In the data rows, 128 means zero.
Some points:
[114 165 135 149 200 149 122 144 124 107 133 122 130 140  61 113 131 157
 156 102 115 118 111 104 122 134 145 102 144 141 113  93]
[123 157 127 132 134 130 117 101 126  93 113 171 113 178 129 120 118 114
 152 133 138 120 140 115 142 140 120 154 134 145 152 106]
[107 107 150 109 133 125 146 151 166  88  73 121 123 129 124 122 154 149
  97 150 141 137 105 121 157 131 105 188 127 109 177 106]
[131 175 101 119 150  97 135 122 112 117 118 161 132  98 186 124 154 114
 133 103 153 128 141  79 102 136 139 146 119 104  75 132]
[137 109 147 138 132 122 180 118  90 113 173 148 141 172 102 144 107  96
 110  99 122 149 130 150 143  99 126 129 136 134 137  87]
[129  81  95 150 106 139 153 113  94 129 129 109 121 141 147 129 149 153
 128  80 135  86 144 155 113 179 110 148  95 142 142 149]
[116 163 138 141  93 171 170 116  94  96 115 105 131 116 147 119 115 127
 143 175 150 156  94 127 126  90 121 114 125 117 120 105]
[112  97 155 170 113 117 115 133 168 120 136 150 129 134  95 147 116 137
  97 142 149 111 131 114 116 110 131 185 134 118 122 122]
[157 171 104 118 137 125 139 121 129 126 128  77  88 111 104 151  98 112
  97 111 105 137 106 112  95 107  94 133 113 129 155 108]
[183 133 130  93 106 173  97 125 137 111 101 132 137 143 152 159 110 141
 144 176  89 122 174 109 123  99 166 111 125 123 159 139]
[133 163 120 104 132 154 107 117 192 128 110 124 133 123 108  95 130 102
 122 110  98 101 109 128 131 151  94 190  94 129 112 116]
[161 120 143 185 116 125 116 138 112 150  75 151 142 116 135 118 135 118
 120 137  97 140 142 147 137 136 157 148 107 122 120 110]
[109 136  99 107  79  99 126 136 128 147 127 115 145 146 112 128 121 128
 194  98 143 150 144 102 107 192  95 141 143  68 126 122]
[ 65 140 133 122 129 106 121 107 116 113  92 132 152 139 113 137 142 155
 146 137 158 107 131 131 114  88 131 106  98 179 116 140]
[113 121 117 113  95 149 132 181 135 131 129 130 145 132 170 141 114 127
 123 119 129  96 134  73 113 121 137  98 129 169 115 106]
[ 99 140 137 136 114 158 137 206 121 115 139 125  97 137 121 118 163 110
 119  95 114 146 133 146 152 140 170 139 155 126 130 100]
[121 131 135  84 114 136 152 160 157 153 121 153 141 136 139 130  90 150
  69 139 148 119 129 130 137 157 107 111 179 108 123 158]
[176 114 100 164 144 135 132 126 109 108 162 140 182 110 118 163  85 146
 127 118 100 102 128  89 169 106  91 125 136  96 118 118]
[131 122 133 147 129 123 108 166 120 125 134 160 143 127 101 104 127  81
 124 135 152 122 148 146 103 120 154 126 128 132 142 148]
[143 131  97 132 129 116  91 167 148 120 115 149 118  91 120 192 174 104
 162 102 138 147 123 156 133 106  92  83 140 136 146 117]
[166 131 131 109 120 104 126 135 114 152  96 122 128 186 159 133 130 163
 154 123 133 114  76 124 133 174 111 142 102 141 143  99]
[120 181 122 120 134 104 143 118 103 133 130 136  89 117 134 105 123 140
 141 150 123 124 120 116 126  87 121 114  63 130 104 140]
[114 104 116 125 153 135 162  89 163 118 141  90 139 119 119 175 131 119
  93 117  92 163 107 122 111 173 120 101 130 135 129 153]
[135 168 145 118 129 144 162 131 141 146 170 141 141 130 133 112 149 141
 146 132 134 129 110 132 103 110 160 164 137 136 180 147]
[111 128 135  98 109  74  84  85 109 111 105 145 140  93  98 121  97 108
 138 110 127 130 101 110 101 168 135 133 143 180 146 121]
[152 110 106 178 112 132 131 116 158 148 140  97 186 140  99 115 130 123
 163 125 152 141 141 120 132 104 110 119 119 122 126 142]
[102 102  88 122 117 126 147 136 137 105 158 153 129 136 121  80 109  95
 181 146 109 158 131 131 131 165 129 108  85 116 153 159]
[164 114 135 139 130 124 109 110  78 122 116 128 111 215 163 134 158 113
 150 125  97 127 118 125 156 126 116 152 144  90 112 170]
[109 102  78 146 165 123 117 172 113 119 116 136 117  87 119 130 132 116
 147 131 138 113  90 123 116 128 158 123 126  56 150 146]
[ 86 140 155 141 101 104 128 137 111 108 165 105 165 139 130 166 159 134
  91 115 105 170 155 109 122 109 124 144 126 138 120 128]
[120 117 147  93 142 163 135 102 114 132 142 156 148 102 154 150 133 133
 137  93 161 123 138 133 187 115 117 139 149 157 177 129]
[112 139 125 120 119 157 100 100 112 113 182  79 106 136 138 124 140 151
 106 144 133 139 134 187 107 133 117 120 109  87 149  82]
[129 142 111 148 106 182 121 137 138 146 166 133 117  88 150 115 160 144
  90 165 102 119 180 103 153 182 168 126 147 143 142 124]
[149  73 170 127 141 117 133 125 178  85 109 109  91 125 122 121 152  94
 133  97 138 128 162 101 142  77 122 147 109 104 108 116]
[ 97 119 146 102 116 148 124 158 133 113 121 127 137 119 160 126  91 140
 136 110 113 125 107 116 122  96 110 108 136 116  78 157]
[129 182 150 123 169 166  97 168  87 140 153 123 154 132 109 163 121 149
  98 136 170 127 106 146 151 144 129 168 115 122 122 168]
[149 127 135 130 106 123 103  87 135 150 121 106 155 157 168 109 157  87
 134 109 125 147 106 113 179 124 160 119 129 142 130  71]
[102  99 130 114 123  88 122 125  76 123 141 123 119  82 132 149 126 123
 123 120  74  95 108  98 136 114 117 116 127 130 131 141]
[118 125 110 130  92 105 101 104 139 101 126 128 103 159 138 132 134 121
  81 135 127 138 107 192  86 134 149  90 166 100  65 101]
[118 132 116 127 151 120 124 111 142 117 142 137  75 167 119  87 108 140
 125 132 132  97 137 113 147  89 133 110 122 115 167 127]
[145 108 103  75 141  93 109 133 136 126 106 106 117 135 116 142 142 166
 116 101 128 166 166 101 125 106 179 148 143 126 114 158]
[155 125 131 160 113 152 129 111 112 139 114 126 133 137 103 110 157 139
 113 147 143 118  82  81 120 127 137 123 112 150 102 109]
[141 156 143 144 181 131 117  90 127 135 112 145 109  91 168 131 136 143
 144 150 140 182 168 159 105 138 142 145 136 132 111 125]
[102  92  86 137  98 125 134 113 176 118 132 115 150 134 128 126 131 125
 127 168 125 113 151 144 143 111 130 171  98 151 136 125]
[123 136 177 106 149 146 115 124 175  97 129 144 126 154 146 130  92 110
 143 138 157 143 129 149 157 152 171  95 115 131 109 185]
[142 117  78  85 105 151 149  95 114 130 111 124 115  87  89 125 103  99
 118 150 145 179 130 110 145 115 116 121 120 127  69 105]
[125  85 123 109 145 206 139 118  94 116 124 118 129 127 133  83 131  93
 103  96 114 129 115 127 121 130 102 128 131 165  91 160]
[119  91 121 114 147 138 124 112 109 137 152 145 134 106 149 111 117 147
 144 104 154 130 177 147 141 146 143 132  86  91 108  92]
[154 127 125  89  96 134 124 132 116 128 103 113 116 141 106 173 171  92
 135 136 111  97  97 136  98 125 138 112 134 125 127 128]
[134 171 137 139 104 114 126 124 132 104 139 136 101 122 140 106 134 148
 119  90 104  89 135 184 111 108  82 110 154 134  95 142]
[ 91 104 192 113 155 126 110 136 113 203 112 155 128 132  81  92 137 109
 118 125  89 143 152 144 133 117  92 123 130 107 101 134]
[114 147 130 139 123 139 117 126 124 103 119 158 140 131 130 146 121 148
 121 125 172 132 134 106 109 127 106 107 104 150 156 172]
[ 94  99 139 113 123 136 128 135 144 122 187 163 120 117 176 127  99 138
 141 118 108  96  99 130  85 100 147 130 126 118 122  63]
[137 111 153 117 118 110 196 148  99  78 137 131 157 122 124  94 158 154
 104 166 107 188 116 117  89 136 109 141 110 113 123 148]
[109 115 104 168 118 167 108 132 132 162 114 112 132 129 145 160  97  85
 134 139 146 139 153 160  70  90 113 128 158 167 144 139]
[154 127 158 132  59 107 120 169 117 184 128 110  82 132  82 137 102 118
 128 150 109 136 126 117 148 110 158 127  68 124 120 132]
[122 142 100 144 158  77 150 142 126 134 108 125 114 113 145 101 133 119
  74 127 139  81 159 149 138 153 146  85  78 148 144 145]
[160 144 134 175 101  85 141 114 130  88 131 126 182  84 130 103 160 111
 125 140 130 111 119 162 188 129 131 105 152 109 114 136]
[ 94 103  93 122 119 140 142 120 130 122 110 102  70 121 123  69 108 137
 149 135 127 134  87 130 170 123 100  96 180 150 112 130]
[110 139 108 141 100 133 127 118 102 119 135 135 118 109 134 113 138 123
 112 124 103 154 129 113 145 119 150 147 164 184 168 161]
[161 112 114 107 162 117 140 118  99 144 159 123 146 134  99 111 139 130
 144 129 179 133 101 151 111 104 192 157 171 142 113 159]
[146  99 169 115  96 168 109 132 132 122 127 136 124 102 105 134 184 146
 152 170 169  94 104 128 136 155 101  92 143 103 133 126]
[156 136 141 162 125 157 109 119 134 129 144 134  87  91 147 128 143 166
 149 129 125 123 144 127 103 131 104 153 117 125 114 167]
[149 142 103 130 150 129 147 106 127 121 120 167 118 158 121 148  99 132
 121 115 127 108 117 157 141 102 154 116 116 125 161 165]
[129 154 122 135 131 138  89 112 155 164 171 136 128 134 101 105 135 197
 147 100 139 177 132 113 144 141 149  94 129 147 131 120]
[107 143 148 126 108 106 128  82 171 126 127 106 116  90 122 134 118 103
 128 128 143  96 126 115 150 117 115 203 133 121  98 123]
[137 125 111 159 109 100  76 128 153 131 109 118 166 131 124 102  94 173
  87 108 112 143 105 129 176  83 114 112 117  94 137 134]
[ 76 137 122 134 147 135 113 121 136 122 122  72 116 159 111 140 171 115
  99  87 174 116 143  88 121 129 146  91  96 107 122 140]
[131 149 146  60 138  93 166 151 143 148 137 125 159 116 131 137 152 140
 161 137  86 128 161 179 146 115 127  99 138 144 134 108]
[107 119 180 152 112 111 133  87 110 172 125 129 128  89 136 158  82 100
 103 135 123 106  80 110 131 151 163 117 139 101 123 126]
[117 126 111 138 132 141 165 140 128 197  83 132 112 111 127 118 161 167
 141 130 115 125 128 147 129  99 126 157 181 127 157 135]
[153 100 154  86 110 117 119  94 118 129 116 109 130  99 133  91 114 148
 127  78 145 103 115 131  64 114 169 112 107  93 175 134]
[119 115  76 132 175 132 141 147 198 156 144 125 167 142 146 161 146 132
 143 158  91 118  72 151 125 124 160 171 108 134  81 137]
[175 147 162 154 148 144 136 143 160 148 116 126 213 144 133  80 139 100
 119 128 128 114 128 124  98 137  99 112 121 140 135 101]
[141 155 122 110  71 127 137 145 130 160 163 144 126 150 137 124 124 111
 123  86 141 114 153 135 122 125  99 145 139 147 114 162]
[116 156 134 135 160 113 137 116 124 129 131  64 131 127 108 104  96  95
 146 155 100 101 173 104  97 139 114 117 166  84 163 140]
[120 119 129 137 161 122  82 190 111 125  99  85 128 125 209 101  95 106
 124 120 111 146 108  97 121 119 115 123 150 140 137 115]
[136 155 137 144 118 165 185 131 151 127  88 132 130 115 132 162 100 127
 113  84 120 193 105 173 135 158 132 124 103 121 158 122]
[115 115 169 183 128 106 108 143 144  94 133 136 117 147 135 134 101 144
 185 132 118 155 126 142 110 177 146 145 146 151 141 150]
[165 125 166 135 157  94 145 119 158 173 184 101 106 158 173 160 156 122
 140 198 159 138 125 113 154 146 106 118 161 148 136 157]
[151 106 125 107 147 131 111 118 102  99  93  91 152 128  95 126  90 185
 129 145 107  88 181 152 112 153 139 131 149 153  96 105]
[162  95 165 149 153 127 156 123 121 156 112 150  96 115 118 154 136 120
 125 127 127 152 129 109 136 138 113 105  96 151 122 120]
[132 122 100 114 149 115 132 150 112 142 114 149 121 146 134 118 101 101
  93 162 198 114 154 139 128 151 130 127 136 121 127  95]
[105 157 132 112 149 126 132 137 105 122 127  90 147 109 139 143 118 109
 153 123 152 123 157 151 168 131 142 138 133 118 143 132]
[130 152  97 118 132 130 118  99 136 120 115 219 120 151 108 129 149 117
  92 138 107 140 139  84  99 129 120 126 163  98 149 121]
[153 109 129 161 135 108 195 158 162 128 145 136  90 129 136 147 110 163
 135 104 148 127 152 115 113 133 127 118 159 158 112  98]
[ 85 140 120 143 122 113 148 129  91 156  95 131 132 167 131 158 116 170
 150 159 138 138 146 130 142 139 116 137 128 112 111  99]
[ 92  91 122 117 150 119  92  89 119 164 132 159 130 137 130 147 160 121
 115 165  90 129 120 133 124 120  79  99  96 127 149 117]
[162 114 105  95 142  89  73 178 107  97 192 117 109 106 111 117 112 114
 105 149 143 144 107 154 121 139  90 158 112 166 134 106]
[120 152 132 125 130 150 134 127 118  98 132 140 110 138  94 165 138 111
 171 135  93  75 138 126 147 167 150 131 123 132 111 114]
There is one direction along which these points spread out most. Take the direction at right angles to it along which they spread out most. Go by this last direction. How far along it is each point below, from 0 to 99? 50 is the average, and the first point above lies past it. One standard deviation of the points above along it is 16.
[145 108 103  75 141  93 109 133 136 126 106 106 117 135 116 142 142 166
 116 101 128 166 166 101 125 106 179 148 143 126 114 158] 70
[112 139 125 120 119 157 100 100 112 113 182  79 106 136 138 124 140 151
 106 144 133 139 134 187 107 133 117 120 109  87 149  82] 62
[154 127 158 132  59 107 120 169 117 184 128 110  82 132  82 137 102 118
 128 150 109 136 126 117 148 110 158 127  68 124 120 132] 25
[152 110 106 178 112 132 131 116 158 148 140  97 186 140  99 115 130 123
 163 125 152 141 141 120 132 104 110 119 119 122 126 142] 23
[136 155 137 144 118 165 185 131 151 127  88 132 130 115 132 162 100 127
 113  84 120 193 105 173 135 158 132 124 103 121 158 122] 41
[109 115 104 168 118 167 108 132 132 162 114 112 132 129 145 160  97  85
 134 139 146 139 153 160  70  90 113 128 158 167 144 139] 58
[155 125 131 160 113 152 129 111 112 139 114 126 133 137 103 110 157 139
 113 147 143 118  82  81 120 127 137 123 112 150 102 109] 24
[110 139 108 141 100 133 127 118 102 119 135 135 118 109 134 113 138 123
 112 124 103 154 129 113 145 119 150 147 164 184 168 161] 61
[119 115  76 132 175 132 141 147 198 156 144 125 167 142 146 161 146 132
 143 158  91 118  72 151 125 124 160 171 108 134  81 137] 24
[166 131 131 109 120 104 126 135 114 152  96 122 128 186 159 133 130 163
 154 123 133 114  76 124 133 174 111 142 102 141 143  99] 37
[120 181 122 120 134 104 143 118 103 133 130 136  89 117 134 105 123 140
 141 150 123 124 120 116 126  87 121 114  63 130 104 140] 61
[183 133 130  93 106 173  97 125 137 111 101 132 137 143 152 159 110 141
 144 176  89 122 174 109 123  99 166 111 125 123 159 139] 50
[157 171 104 118 137 125 139 121 129 126 128  77  88 111 104 151  98 112
  97 111 105 137 106 112  95 107  94 133 113 129 155 108] 49
[ 99 140 137 136 114 158 137 206 121 115 139 125  97 137 121 118 163 110
 119  95 114 146 133 146 152 140 170 139 155 126 130 100] 60
[ 97 119 146 102 116 148 124 158 133 113 121 127 137 119 160 126  91 140
 136 110 113 125 107 116 122  96 110 108 136 116  78 157] 56
